Each row is made from 6 hidden switches, each on (1) or off (0), listed from the one that spreads the rows most. All are off in the first row.
Each row in order, then whether each switch is on (1) or off (0), in that order:
0.6/-0.2/-0.1/1.0/-0.7/1.5/0.4/0.5/-1.2/-1.5/0.0/0.0/1.1/0.0/0.0/0.0/1.6/1.5/1.3/0.6/-1.8/-0.1/-0.2/0.3/-0.4/-1.5/1.7/1.0/-0.8/-0.6/0.9/-0.6 0 0 0 0 0 0
2.1/-2.6/-2.4/0.2/-2.3/0.1/-2.1/-1.1/0.9/-1.3/0.1/-0.3/-0.8/-0.2/-2.2/-1.8/-1.6/1.1/0.7/0.3/-0.1/0.3/0.1/-1.9/0.6/-0.7/0.2/0.2/-2.0/0.9/-0.9/0.3 0 0 1 0 1 1
-0.2/-2.2/-1.6/-0.2/-2.3/0.7/-1.5/1.2/-2.0/-3.2/0.2/0.5/-1.2/0.1/-0.3/-3.1/0.7/1.8/1.2/1.0/-3.5/0.7/0.1/0.8/-0.2/-3.7/2.0/-0.2/-2.9/-0.2/2.1/-1.2 0 1 1 0 0 0
-0.8/-1.0/-0.9/-0.3/-0.6/-0.2/-1.2/0.0/-1.0/-0.8/0.2/-0.4/-1.1/0.0/-0.2/-1.4/-0.6/0.1/0.1/-0.4/-1.2/0.6/0.3/0.3/-0.6/-1.5/-0.2/-0.2/-0.9/-0.6/0.4/-1.1 1 1 1 0 1 0
0.6/-0.2/-0.1/1.0/-0.7/1.4/0.4/0.5/-1.2/-1.5/0.0/0.0/1.1/0.0/0.0/0.0/1.6/1.5/1.3/0.6/-1.8/-0.1/-0.2/0.3/-0.4/-1.5/1.7/1.0/-0.8/-0.6/0.9/-0.6 0 0 0 0 0 0
0.5/0.5/0.0/1.0/1.3/-0.1/-0.1/-2.1/0.7/2.1/-0.2/-1.8/0.9/0.1/-0.6/2.0/-1.3/-0.9/-0.6/-1.8/1.8/-0.2/0.2/-1.4/-0.9/1.7/-1.9/1.0/1.7/-0.8/-2.4/-0.3 1 0 1 1 0 1
-1.3/0.4/0.3/0.0/0.8/-0.1/0.0/0.0/-1.1/0.4/0.0/-0.7/-0.3/0.2/0.7/0.2/0.0/-0.5/-0.3/-0.9/-0.6/0.3/0.2/0.7/-1.0/-0.6/-0.6/0.1/0.5/-1.1/0.2/-1.1 1 1 1 1 0 0
-1.0/0.3/0.2/-0.3/0.8/-0.7/-0.3/-0.4/-0.2/0.9/0.0/-0.6/-0.6/0.2/0.4/0.2/-0.8/-0.9/-0.8/-1.0/0.4/0.2/0.3/0.2/-0.5/0.3/-1.2/-0.3/0.7/-0.5/-0.4/-0.5 1 1 1 1 0 1
0.6/-2.0/-1.5/-1.3/-1.8/-1.1/-1.8/0.3/1.0/-1.1/0.1/0.9/-2.1/-0.1/-1.0/-2.6/-1.4/0.1/-0.3/0.9/0.0/0.4/0.1/-0.5/1.3/-0.5/0.0/-1.4/-1.8/1.5/0.3/0.9 0 1 1 1 1 1
2.1/-1.8/-1.7/0.0/-1.4/-0.5/-1.6/-1.4/1.9/0.0/0.0/-0.2/-0.7/-0.2/-2.0/-0.8/-2.0/0.2/-0.1/0.1/1.4/0.0/0.0/-2.0/0.9/0.9/-0.7/-0.1/-0.8/1.2/-1.6/1.1 0 0 1 1 1 1
-0.2/-1.3/-0.9/-0.4/-1.4/0.1/-0.9/0.9/-1.0/-1.9/0.1/0.5/-1.1/0.1/0.0/-2.1/0.3/0.9/0.5/0.7/-2.0/0.4/0.0/0.7/0.1/-2.1/1.2/-0.5/-1.8/0.1/1.4/-0.5 0 1 1 1 0 0
0.7/0.1/-0.3/0.7/0.8/-0.2/-0.4/-1.9/0.9/1.7/-0.1/-1.5/0.5/0.0/-0.8/1.5/-1.6/-0.7/-0.5/-1.5/1.7/-0.2/0.2/-1.5/-0.7/1.5/-1.8/0.8/1.3/-0.5/-2.2/-0.2 1 0 1 1 1 0
0.7/0.1/-0.3/0.7/0.8/-0.2/-0.4/-1.9/0.9/1.7/-0.1/-1.5/0.5/0.0/-0.8/1.5/-1.6/-0.7/-0.5/-1.5/1.7/-0.2/0.2/-1.5/-0.7/1.5/-1.8/0.8/1.3/-0.5/-2.2/-0.2 1 0 1 1 1 0
-1.6/1.6/1.5/-0.7/1.5/-0.6/1.1/0.7/-0.1/1.2/0.0/0.4/-0.1/0.0/1.4/0.8/0.4/-1.2/-0.8/-0.2/0.6/-0.1/0.0/1.2/-0.1/0.8/-0.6/-0.6/1.4/-0.2/0.5/0.1 1 1 0 1 1 0
1.8/-1.7/-1.5/0.3/-1.4/0.0/-1.3/-1.0/1.0/-0.5/0.0/-0.3/-0.3/-0.1/-1.6/-0.8/-1.2/0.6/0.4/0.1/0.4/0.0/0.0/-1.5/0.4/0.0/0.0/0.2/-1.0/0.7/-1.0/0.4 0 0 1 1 1 0
0.5/-2.0/-1.5/-1.3/-1.8/-1.1/-1.8/0.3/1.0/-1.1/0.1/0.9/-2.1/-0.1/-1.0/-2.6/-1.4/0.1/-0.3/0.9/0.0/0.4/0.0/-0.5/1.3/-0.5/0.0/-1.4/-1.8/1.5/0.3/0.9 0 1 1 1 1 1
0.2/-1.9/-1.4/-1.0/-1.8/-0.5/-1.5/0.7/0.1/-1.7/0.2/0.9/-1.8/0.0/-0.7/-2.6/-0.6/0.5/0.2/1.0/-1.1/0.4/0.0/0.0/0.8/-1.4/0.7/-1.1/-2.0/1.0/0.9/0.2 0 1 1 1 1 0
0.9/-0.3/-0.3/0.7/-0.6/0.9/0.2/0.1/-0.3/-0.9/-0.1/0.1/0.8/-0.1/-0.3/0.0/0.8/1.0/0.8/0.5/-0.7/-0.1/-0.1/-0.2/0.0/-0.6/1.1/0.6/-0.6/0.0/0.3/0.0 0 0 0 0 0 1
0.1/-1.4/-1.1/-0.7/-1.4/-0.4/-1.2/0.5/-0.1/-1.3/0.1/0.6/-1.4/0.0/-0.4/-2.1/-0.4/0.4/0.1/0.7/-1.0/0.4/0.0/0.1/0.6/-1.2/0.5/-0.8/-1.6/0.7/0.7/0.1 0 1 1 1 0 1
-1.3/0.4/0.3/0.0/0.8/-0.1/0.0/0.0/-1.1/0.4/0.0/-0.7/-0.3/0.2/0.7/0.2/0.0/-0.5/-0.4/-0.9/-0.6/0.3/0.2/0.7/-1.0/-0.6/-0.6/0.1/0.5/-1.1/0.2/-1.1 1 1 1 1 0 0
1.1/-0.9/-1.1/0.6/-0.1/-0.2/-1.2/-2.1/0.8/0.9/0.0/-1.5/0.0/-0.1/-1.5/0.5/-1.9/-0.3/-0.2/-1.3/1.2/0.1/0.3/-1.8/-0.5/0.8/-1.5/0.7/0.3/-0.3/-2.1/-0.3 1 0 1 0 1 1
1.0/0.0/-0.4/0.4/0.8/-0.8/-0.6/-2.3/1.8/2.3/-0.1/-1.4/0.1/0.0/-1.2/1.5/-2.3/-1.2/-0.9/-1.6/2.7/-0.2/0.2/-2.0/-0.2/2.4/-2.4/0.4/1.4/0.0/-2.8/0.4 1 0 1 1 1 1
-2.1/2.2/1.9/-0.1/1.9/0.1/1.7/1.0/-1.2/1.0/0.0/0.1/0.6/0.2/2.0/1.4/1.4/-0.8/-0.5/-0.5/-0.3/-0.1/0.0/1.8/-0.8/0.2/-0.1/0.0/1.6/-1.1/0.9/-0.7 1 1 0 1 0 0
-1.6/1.6/1.5/-0.7/1.5/-0.6/1.1/0.7/-0.1/1.2/0.0/0.4/-0.1/0.1/1.4/0.8/0.4/-1.2/-0.8/-0.2/0.6/-0.1/0.0/1.2/-0.1/0.8/-0.6/-0.6/1.3/-0.2/0.5/0.1 1 1 0 1 1 0
1.8/-1.7/-1.5/0.3/-1.4/0.0/-1.3/-1.0/1.0/-0.5/0.0/-0.3/-0.3/-0.1/-1.6/-0.8/-1.2/0.6/0.4/0.2/0.4/0.0/0.0/-1.5/0.4/0.0/0.0/0.2/-1.0/0.7/-1.0/0.4 0 0 1 1 1 0
-0.5/-1.1/-1.0/-0.7/-0.6/-0.8/-1.4/-0.4/-0.1/-0.2/0.1/-0.4/-1.4/0.0/-0.6/-1.4/-1.3/-0.3/-0.4/-0.5/-0.2/0.5/0.3/-0.3/-0.1/-0.6/-0.8/-0.6/-0.7/0.0/-0.2/-0.5 1 1 1 0 1 1
0.2/0.6/0.2/1.3/1.2/0.4/0.2/-1.7/-0.2/1.5/-0.1/-1.8/1.2/0.2/-0.2/2.0/-0.6/-0.4/-0.2/-1.8/0.8/-0.2/0.2/-0.8/-1.4/0.8/-1.3/1.4/1.5/-1.4/-1.8/-1.0 1 0 1 1 0 0
1.8/-1.7/-1.5/0.3/-1.4/0.0/-1.3/-1.0/1.0/-0.5/0.0/-0.3/-0.3/-0.1/-1.6/-0.8/-1.2/0.6/0.4/0.1/0.3/0.0/0.0/-1.5/0.4/0.0/0.0/0.2/-1.0/0.7/-1.0/0.4 0 0 1 1 1 0
-0.5/1.6/1.1/1.5/1.5/1.2/1.4/-0.4/-1.3/0.8/-0.1/-1.2/1.9/0.1/0.8/2.3/1.2/0.1/0.4/-1.1/-0.4/-0.2/0.0/0.4/-1.5/0.0/0.0/1.5/1.5/-1.8/-0.3/-1.2 1 0 0 0 0 0
-2.1/2.2/1.9/-0.1/2.0/0.0/1.7/1.0/-1.2/1.0/0.0/0.1/0.6/0.2/2.0/1.4/1.4/-0.8/-0.5/-0.5/-0.3/-0.1/0.0/1.8/-0.8/0.2/-0.1/0.0/1.6/-1.1/0.9/-0.7 1 1 0 1 0 0
0.2/0.6/0.2/1.3/1.3/0.4/0.2/-1.7/-0.2/1.5/-0.1/-1.8/1.2/0.2/-0.2/2.0/-0.6/-0.4/-0.2/-1.8/0.8/-0.2/0.2/-0.8/-1.4/0.8/-1.3/1.4/1.5/-1.4/-1.8/-1.0 1 0 1 1 0 0
-0.5/-0.1/0.3/-1.1/-0.7/-0.3/0.2/1.6/0.0/-1.1/0.1/1.6/-0.9/-0.1/0.6/-1.4/0.8/0.2/0.0/1.4/-0.8/0.1/-0.2/1.1/1.0/-0.7/1.1/-1.2/-0.9/1.0/1.7/0.7 0 1 0 1 1 0
-0.2/-1.1/-0.6/-1.2/-1.6/-0.3/-0.7/1.5/-0.1/-1.9/0.2/1.6/-1.4/-0.1/-0.1/-2.4/0.4/0.6/0.3/1.6/-1.2/0.3/-0.1/0.7/1.2/-1.3/1.3/-1.2/-1.9/1.1/1.8/0.6 0 1 0 0 1 1
-0.9/-0.1/-0.1/-0.6/0.3/-0.8/-0.6/-0.3/0.0/0.6/0.1/-0.3/-0.9/0.1/0.1/-0.4/-1.0/-0.8/-0.7/-0.7/0.3/0.3/0.2/0.1/-0.2/0.1/-1.0/-0.5/0.3/-0.2/-0.3/-0.4 1 1 1 1 1 0
-0.2/-0.2/0.1/-1.5/-0.7/-0.9/-0.1/1.3/0.9/-0.5/0.1/1.6/-1.2/-0.1/0.2/-1.4/0.0/-0.3/-0.4/1.4/0.3/0.1/-0.2/0.6/1.5/0.2/0.5/-1.5/-0.7/1.5/1.0/1.3 0 1 0 1 1 1
-1.0/0.4/0.7/-0.5/-0.2/0.3/0.8/1.9/-1.1/-1.3/0.0/1.2/-0.2/0.1/1.2/-0.9/1.7/0.5/0.4/1.2/-1.7/0.1/-0.2/1.7/0.3/-1.3/1.6/-0.6/-0.7/0.1/2.1/-0.1 0 1 0 1 0 0
0.5/0.6/0.6/0.8/0.3/0.9/1.0/0.2/-0.2/-0.1/-0.1/0.1/1.3/0.0/0.3/1.0/1.1/0.6/0.5/0.3/-0.3/-0.4/-0.2/0.1/-0.1/0.1/0.9/0.7/0.3/-0.2/0.2/0.1 0 0 0 1 0 0
-0.2/-1.1/-0.6/-1.2/-1.6/-0.3/-0.6/1.5/-0.1/-1.9/0.1/1.6/-1.4/-0.1/-0.1/-2.4/0.4/0.6/0.3/1.6/-1.2/0.3/-0.1/0.7/1.2/-1.3/1.3/-1.2/-1.9/1.1/1.8/0.6 0 1 0 0 1 1
-0.5/-1.0/-0.5/-0.9/-1.6/0.3/-0.4/1.9/-1.0/-2.4/0.2/1.5/-1.0/-0.1/0.3/-2.4/1.2/1.1/0.8/1.7/-2.3/0.4/-0.1/1.3/0.7/-2.3/1.9/-0.9/-2.1/0.6/2.4/0.0 0 1 0 0 1 0
0.2/0.6/0.2/1.3/1.2/0.4/0.2/-1.7/-0.2/1.5/-0.1/-1.8/1.2/0.2/-0.2/2.0/-0.6/-0.4/-0.2/-1.8/0.8/-0.2/0.2/-0.8/-1.4/0.8/-1.3/1.4/1.5/-1.4/-1.8/-1.0 1 0 1 1 0 0
-0.2/2.3/1.7/0.9/2.4/0.0/1.7/-1.1/0.6/2.7/-0.3/-1.0/1.7/0.1/0.7/3.2/0.1/-1.2/-0.8/-1.4/2.1/-0.6/0.0/-0.3/-0.8/2.5/-1.5/0.9/2.8/-0.9/-1.6/0.1 1 0 0 1 0 1
-1.0/-0.5/-0.5/-0.1/-0.1/-0.1/-0.8/-0.1/-1.2/-0.4/0.1/-0.7/-0.7/0.1/0.1/-0.8/-0.4/0.0/0.0/-0.8/-1.1/0.5/0.3/0.3/-0.8/-1.3/-0.3/0.0/-0.4/-0.9/0.3/-1.2 1 1 1 0 0 1
0.1/-2.3/-1.8/-0.5/-2.3/0.2/-1.8/0.8/-1.1/-2.7/0.2/0.5/-1.6/0.0/-0.7/-3.1/0.0/1.3/0.8/0.9/-2.5/0.7/0.1/0.3/0.3/-2.8/1.4/-0.5/-2.7/0.3/1.5/-0.6 0 1 1 0 0 1
-2.1/1.3/1.2/0.1/1.1/0.6/1.1/1.2/-2.2/-0.4/0.0/0.0/0.5/0.2/1.7/0.4/1.8/0.1/0.2/-0.2/-1.8/0.2/0.1/1.9/-1.1/-1.5/0.7/0.3/0.5/-1.5/1.6/-1.4 1 1 0 0 0 0
0.8/0.5/0.4/0.5/0.3/0.3/0.7/-0.2/0.7/0.4/-0.2/0.2/0.9/0.0/0.0/1.0/0.4/0.1/0.1/0.3/0.8/-0.4/-0.2/-0.4/0.3/1.0/0.2/0.4/0.5/0.3/-0.4/0.7 0 0 0 1 0 1
0.2/0.6/0.2/1.3/1.3/0.4/0.2/-1.7/-0.2/1.5/-0.1/-1.8/1.2/0.2/-0.2/2.0/-0.6/-0.4/-0.2/-1.8/0.8/-0.2/0.2/-0.8/-1.4/0.8/-1.3/1.4/1.5/-1.4/-1.8/-1.0 1 0 1 1 0 0
-0.2/-2.1/-1.6/-0.2/-2.3/0.7/-1.5/1.2/-2.0/-3.2/0.2/0.4/-1.2/0.1/-0.3/-3.1/0.7/1.8/1.2/1.0/-3.5/0.7/0.1/0.8/-0.2/-3.7/2.0/-0.2/-2.9/-0.2/2.1/-1.2 0 1 1 0 0 0
-0.2/-0.2/0.1/-1.4/-0.7/-0.9/-0.1/1.3/0.9/-0.5/0.1/1.6/-1.2/-0.1/0.2/-1.4/0.0/-0.3/-0.4/1.4/0.3/0.0/-0.2/0.6/1.5/0.3/0.5/-1.5/-0.8/1.5/1.0/1.3 0 1 0 1 1 1
-0.6/2.4/1.8/1.2/2.4/0.6/1.9/-0.7/-0.3/2.1/-0.2/-1.1/2.1/0.1/1.1/3.2/0.8/-0.8/-0.3/-1.3/1.1/-0.5/0.0/0.2/-1.2/1.6/-0.8/1.3/2.6/-1.4/-1.0/-0.5 1 0 0 1 0 0
0.2/1.7/1.2/0.3/2.0/-0.6/1.1/-1.4/1.7/2.9/-0.2/-0.7/1.0/-0.1/0.1/2.7/-0.9/-1.6/-1.1/-1.1/3.0/-0.6/0.0/-0.9/0.0/3.2/-2.0/0.3/2.5/0.0/-2.1/0.9 1 0 0 1 1 1
0.5/-2.0/-1.5/-1.3/-1.8/-1.1/-1.8/0.3/1.0/-1.1/0.1/0.9/-2.1/-0.1/-1.0/-2.6/-1.4/0.1/-0.3/0.9/0.0/0.4/0.1/-0.5/1.3/-0.5/0.0/-1.4/-1.8/1.5/0.3/0.9 0 1 1 1 1 1
1.0/0.1/0.1/0.2/-0.2/0.2/0.4/0.0/0.9/0.1/0.0/0.4/0.6/-0.1/-0.3/0.4/0.2/0.2/0.2/0.6/0.7/-0.3/-0.3/-0.5/0.6/0.8/0.4/0.1/0.1/0.7/-0.3/0.9 0 0 0 1 1 0
-1.8/1.2/1.1/-0.2/1.1/0.1/0.9/0.9/-1.3/0.2/0.0/0.0/0.1/0.1/1.3/0.4/1.1/-0.4/-0.2/-0.3/-0.8/0.1/0.1/1.4/-0.6/-0.5/0.1/-0.1/0.7/-0.9/1.0/-0.8 1 1 0 0 0 1
1.3/0.0/0.0/-0.1/-0.2/-0.3/0.1/-0.4/1.8/0.6/-0.1/0.5/0.2/-0.2/-0.7/0.4/-0.5/-0.2/-0.2/0.5/1.7/-0.4/-0.2/-1.0/1.1/1.7/-0.2/-0.2/0.2/1.2/-0.9/1.5 0 0 0 1 1 1
1.0/-0.8/-0.6/0.4/-1.1/0.8/-0.2/0.2/-0.1/-1.3/0.1/0.4/0.4/-0.1/-0.6/-0.6/0.6/1.2/1.0/0.8/-0.8/-0.1/-0.2/-0.3/0.3/-0.9/1.2/0.4/-1.1/0.3/0.5/0.1 0 0 0 0 1 0
-0.2/1.5/1.0/1.1/1.5/0.6/1.1/-0.8/-0.4/1.3/-0.2/-1.1/1.6/0.1/0.4/2.3/0.5/-0.3/0.0/-1.1/0.6/-0.3/0.1/-0.2/-1.1/0.9/-0.6/1.2/1.7/-1.2/-0.9/-0.6 1 0 0 0 0 1
-1.6/1.6/1.5/-0.7/1.5/-0.6/1.1/0.7/-0.1/1.2/0.0/0.4/-0.1/0.1/1.4/0.8/0.4/-1.2/-0.8/-0.2/0.6/-0.1/0.0/1.2/-0.1/0.8/-0.6/-0.6/1.4/-0.2/0.5/0.1 1 1 0 1 1 0
1.3/-1.1/-1.1/0.9/-0.9/0.7/-0.7/-0.8/-0.1/-0.7/0.0/-0.6/0.4/0.0/-0.9/-0.2/-0.3/0.9/0.7/-0.1/-0.6/0.0/0.0/-0.9/-0.3/-0.7/0.4/0.8/-0.8/-0.2/-0.6/-0.3 0 0 1 1 0 0
1.0/0.1/0.1/0.2/-0.2/0.2/0.4/0.0/0.9/0.1/0.0/0.4/0.6/-0.1/-0.3/0.4/0.2/0.2/0.2/0.6/0.7/-0.4/-0.2/-0.5/0.6/0.8/0.4/0.1/0.1/0.7/-0.3/0.9 0 0 0 1 1 0
-0.5/-1.0/-0.5/-0.9/-1.6/0.3/-0.4/1.9/-1.0/-2.4/0.2/1.5/-1.0/-0.1/0.3/-2.4/1.2/1.1/0.8/1.7/-2.3/0.4/-0.1/1.3/0.7/-2.3/1.9/-0.9/-2.0/0.6/2.4/-0.1 0 1 0 0 1 0
-1.3/0.7/0.6/-0.8/0.6/-0.6/0.3/0.6/-0.2/0.4/0.1/0.4/-0.6/0.0/0.7/-0.2/0.1/-0.7/-0.5/0.0/0.1/0.2/0.1/0.8/0.1/0.1/-0.4/-0.7/0.4/0.0/0.6/0.0 1 1 0 0 1 1
0.5/0.6/0.6/0.8/0.3/0.9/1.0/0.2/-0.2/-0.1/-0.1/0.1/1.3/0.0/0.3/1.0/1.2/0.6/0.5/0.3/-0.3/-0.4/-0.2/0.1/-0.1/0.1/0.9/0.7/0.3/-0.2/0.2/0.1 0 0 0 1 0 0
-0.1/1.8/1.4/0.6/2.0/-0.1/1.4/-1.0/0.8/2.3/-0.1/-0.8/1.4/0.0/0.5/2.7/-0.1/-1.1/-0.6/-1.0/2.0/-0.5/0.0/-0.4/-0.5/2.2/-1.3/0.7/2.3/-0.5/-1.5/0.2 1 0 0 1 1 0
1.4/-0.9/-0.7/0.1/-1.1/0.2/-0.4/-0.1/0.8/-0.7/0.0/0.4/0.1/-0.2/-1.0/-0.6/-0.1/0.7/0.5/0.8/0.2/-0.1/-0.1/-0.8/0.7/0.1/0.6/0.1/-0.9/0.8/-0.2/0.8 0 0 0 0 1 1
-0.2/-0.3/0.1/-1.4/-0.7/-0.9/-0.1/1.3/0.9/-0.5/0.1/1.6/-1.2/-0.1/0.2/-1.4/0.0/-0.3/-0.4/1.4/0.3/0.1/-0.2/0.6/1.5/0.3/0.5/-1.5/-0.7/1.5/1.1/1.3 0 1 0 1 1 1
1.3/0.0/0.0/-0.1/-0.2/-0.3/0.1/-0.4/1.8/0.6/-0.1/0.5/0.2/-0.2/-0.7/0.4/-0.5/-0.2/-0.2/0.5/1.7/-0.4/-0.2/-1.0/1.1/1.7/-0.2/-0.2/0.3/1.2/-0.9/1.5 0 0 0 1 1 1
-2.1/1.4/1.2/0.1/1.1/0.6/1.1/1.3/-2.2/-0.4/0.0/0.0/0.5/0.2/1.7/0.4/1.8/0.1/0.2/-0.2/-1.8/0.2/0.1/1.9/-1.1/-1.5/0.7/0.3/0.5/-1.5/1.6/-1.4 1 1 0 0 0 0
-2.1/2.2/1.9/-0.1/2.0/0.0/1.7/1.0/-1.2/1.0/0.0/0.1/0.6/0.2/2.0/1.4/1.4/-0.8/-0.5/-0.5/-0.3/-0.1/0.0/1.8/-0.8/0.1/-0.1/0.0/1.6/-1.1/0.9/-0.7 1 1 0 1 0 0
-1.6/0.8/0.8/-0.4/0.6/0.0/0.6/1.0/-1.1/-0.2/0.1/0.3/-0.2/0.0/1.1/-0.2/0.9/-0.3/-0.1/0.0/-0.9/0.2/0.1/1.3/-0.4/-0.8/0.2/-0.3/0.2/-0.6/1.2/-0.7 1 1 0 0 1 0
-0.2/-0.2/0.1/-1.4/-0.7/-0.9/-0.1/1.3/0.9/-0.5/0.1/1.6/-1.2/-0.1/0.2/-1.4/0.0/-0.3/-0.4/1.4/0.3/0.1/-0.2/0.6/1.5/0.3/0.5/-1.5/-0.7/1.5/1.0/1.3 0 1 0 1 1 1
-0.5/1.6/1.1/1.5/1.5/1.2/1.4/-0.4/-1.3/0.8/-0.1/-1.2/1.9/0.1/0.8/2.2/1.2/0.1/0.4/-1.1/-0.4/-0.2/0.1/0.4/-1.5/0.0/0.0/1.6/1.5/-1.8/-0.3/-1.2 1 0 0 0 0 0
1.3/0.0/0.0/-0.1/-0.2/-0.3/0.1/-0.4/1.8/0.6/-0.1/0.5/0.2/-0.2/-0.7/0.4/-0.5/-0.2/-0.2/0.5/1.7/-0.4/-0.2/-1.0/1.1/1.7/-0.2/-0.2/0.3/1.2/-0.9/1.5 0 0 0 1 1 1
1.3/0.0/0.0/-0.1/-0.2/-0.3/0.1/-0.4/1.8/0.6/-0.1/0.5/0.2/-0.2/-0.7/0.4/-0.5/-0.2/-0.2/0.5/1.7/-0.4/-0.2/-1.0/1.1/1.7/-0.2/-0.2/0.3/1.2/-0.9/1.5 0 0 0 1 1 1
0.1/-2.3/-1.8/-0.5/-2.3/0.2/-1.8/0.8/-1.1/-2.7/0.1/0.5/-1.6/0.0/-0.7/-3.1/0.0/1.3/0.8/0.9/-2.5/0.7/0.1/0.3/0.3/-2.8/1.4/-0.5/-2.7/0.3/1.5/-0.6 0 1 1 0 0 1
1.6/-1.2/-1.2/0.6/-0.9/0.1/-1.0/-1.2/0.8/-0.2/-0.1/-0.6/0.0/0.0/-1.3/-0.2/-1.0/0.5/0.2/-0.2/0.5/-0.1/0.0/-1.4/0.1/0.2/-0.2/0.5/-0.6/0.4/-1.2/0.3 0 0 1 1 0 1
0.9/0.5/0.4/0.5/0.3/0.3/0.7/-0.2/0.7/0.4/-0.2/0.1/0.9/0.0/0.0/1.0/0.4/0.1/0.1/0.3/0.8/-0.4/-0.2/-0.4/0.3/1.0/0.2/0.4/0.5/0.3/-0.4/0.7 0 0 0 1 0 1
-1.0/0.4/0.7/-0.5/-0.2/0.3/0.8/1.9/-1.1/-1.3/0.0/1.2/-0.2/0.1/1.2/-0.9/1.7/0.5/0.3/1.2/-1.7/0.1/-0.2/1.7/0.3/-1.3/1.6/-0.6/-0.7/0.1/2.1/-0.1 0 1 0 1 0 0
0.0/1.0/0.6/0.9/1.0/0.5/0.8/-0.7/-0.2/1.0/0.0/-0.8/1.2/0.0/0.2/1.7/0.3/-0.2/0.1/-0.8/0.5/-0.2/0.0/-0.2/-0.8/0.6/-0.5/1.0/1.2/-0.9/-0.7/-0.5 1 0 0 0 1 0
0.2/1.7/1.2/0.3/2.0/-0.6/1.1/-1.4/1.7/2.9/-0.2/-0.7/1.0/-0.1/0.1/2.7/-0.9/-1.6/-1.1/-1.1/3.0/-0.6/0.0/-0.9/0.0/3.1/-2.0/0.3/2.5/0.0/-2.1/0.9 1 0 0 1 1 1
1.1/-0.9/-1.1/0.6/-0.1/-0.2/-1.2/-2.1/0.8/0.9/0.0/-1.5/0.0/-0.1/-1.5/0.5/-1.9/-0.3/-0.2/-1.3/1.2/0.1/0.3/-1.8/-0.5/0.8/-1.5/0.7/0.3/-0.3/-2.1/-0.3 1 0 1 0 1 1
-0.1/1.8/1.4/0.6/1.9/-0.1/1.3/-1.0/0.8/2.3/-0.1/-0.8/1.4/0.0/0.5/2.7/-0.1/-1.1/-0.6/-1.1/2.0/-0.5/0.0/-0.4/-0.5/2.2/-1.3/0.7/2.3/-0.5/-1.4/0.2 1 0 0 1 1 0
-0.1/1.8/1.4/0.6/2.0/-0.1/1.3/-1.0/0.8/2.3/-0.1/-0.8/1.4/0.0/0.5/2.7/-0.1/-1.1/-0.6/-1.1/2.0/-0.5/0.0/-0.4/-0.5/2.2/-1.3/0.7/2.3/-0.5/-1.5/0.2 1 0 0 1 1 0
1.8/-2.5/-2.2/0.5/-2.3/0.6/-1.9/-0.7/0.0/-1.9/0.1/-0.4/-0.5/-0.1/-1.9/-1.8/-0.8/1.5/1.1/0.4/-1.1/0.3/0.1/-1.4/0.1/-1.6/0.8/0.5/-2.2/0.4/-0.3/-0.3 0 0 1 0 1 0
1.0/0.1/0.1/0.2/-0.2/0.2/0.4/0.0/0.9/0.1/0.0/0.4/0.6/-0.1/-0.3/0.4/0.2/0.2/0.2/0.6/0.7/-0.3/-0.2/-0.5/0.6/0.8/0.4/0.1/0.1/0.7/-0.2/0.9 0 0 0 1 1 0
-1.6/1.6/1.5/-0.7/1.5/-0.6/1.1/0.7/-0.1/1.2/0.0/0.4/-0.1/0.1/1.4/0.8/0.4/-1.2/-0.8/-0.2/0.6/-0.1/0.0/1.2/0.0/0.8/-0.6/-0.6/1.4/-0.2/0.5/0.0 1 1 0 1 1 0
0.6/-0.2/-0.1/1.0/-0.7/1.5/0.4/0.5/-1.2/-1.5/0.0/0.0/1.1/0.0/0.0/0.0/1.6/1.5/1.3/0.6/-1.8/-0.1/-0.2/0.3/-0.4/-1.5/1.7/1.0/-0.8/-0.6/0.9/-0.6 0 0 0 0 0 0
0.2/1.7/1.2/0.3/2.0/-0.6/1.1/-1.4/1.7/2.9/-0.2/-0.7/1.0/-0.1/0.1/2.7/-0.9/-1.6/-1.1/-1.1/3.1/-0.6/0.0/-0.9/0.0/3.2/-2.0/0.3/2.5/0.0/-2.1/0.9 1 0 0 1 1 1
-0.2/-1.3/-0.9/-0.4/-1.4/0.2/-0.9/0.9/-1.0/-1.9/0.1/0.5/-1.1/0.1/0.0/-2.1/0.3/0.9/0.5/0.7/-2.0/0.4/0.0/0.7/0.1/-2.1/1.2/-0.5/-1.8/0.1/1.4/-0.5 0 1 1 1 0 0
0.1/-2.3/-1.8/-0.5/-2.3/0.2/-1.8/0.8/-1.1/-2.7/0.2/0.5/-1.6/0.0/-0.7/-3.1/0.0/1.3/0.8/0.9/-2.5/0.7/0.1/0.3/0.3/-2.8/1.4/-0.5/-2.7/0.3/1.5/-0.6 0 1 1 0 0 1
1.0/0.1/0.1/0.2/-0.2/0.2/0.4/0.0/0.9/0.1/0.0/0.4/0.6/-0.1/-0.3/0.4/0.2/0.2/0.2/0.6/0.7/-0.3/-0.2/-0.5/0.6/0.8/0.4/0.1/0.1/0.7/-0.3/0.9 0 0 0 1 1 0
-1.6/1.6/1.5/-0.7/1.5/-0.6/1.1/0.7/-0.1/1.2/0.0/0.4/-0.1/0.1/1.4/0.8/0.4/-1.2/-0.8/-0.2/0.6/-0.1/0.0/1.2/-0.1/0.8/-0.6/-0.6/1.4/-0.2/0.5/0.1 1 1 0 1 1 0
-0.7/-0.5/-0.1/-0.6/-1.1/0.4/-0.1/1.8/-1.2/-2.1/0.1/1.2/-0.7/0.0/0.6/-1.9/1.4/1.0/0.7/1.3/-2.2/0.3/-0.1/1.3/0.4/-2.0/1.8/-0.6/-1.6/0.3/2.2/-0.2 0 1 0 0 0 1
-1.3/1.5/1.4/-1.0/1.5/-1.2/0.9/0.3/0.8/1.7/0.0/0.4/-0.4/0.0/1.0/0.8/-0.3/-1.6/-1.3/-0.3/1.6/-0.1/0.0/0.6/0.4/1.7/-1.3/-1.0/1.5/0.3/-0.1/0.7 1 1 0 1 1 1
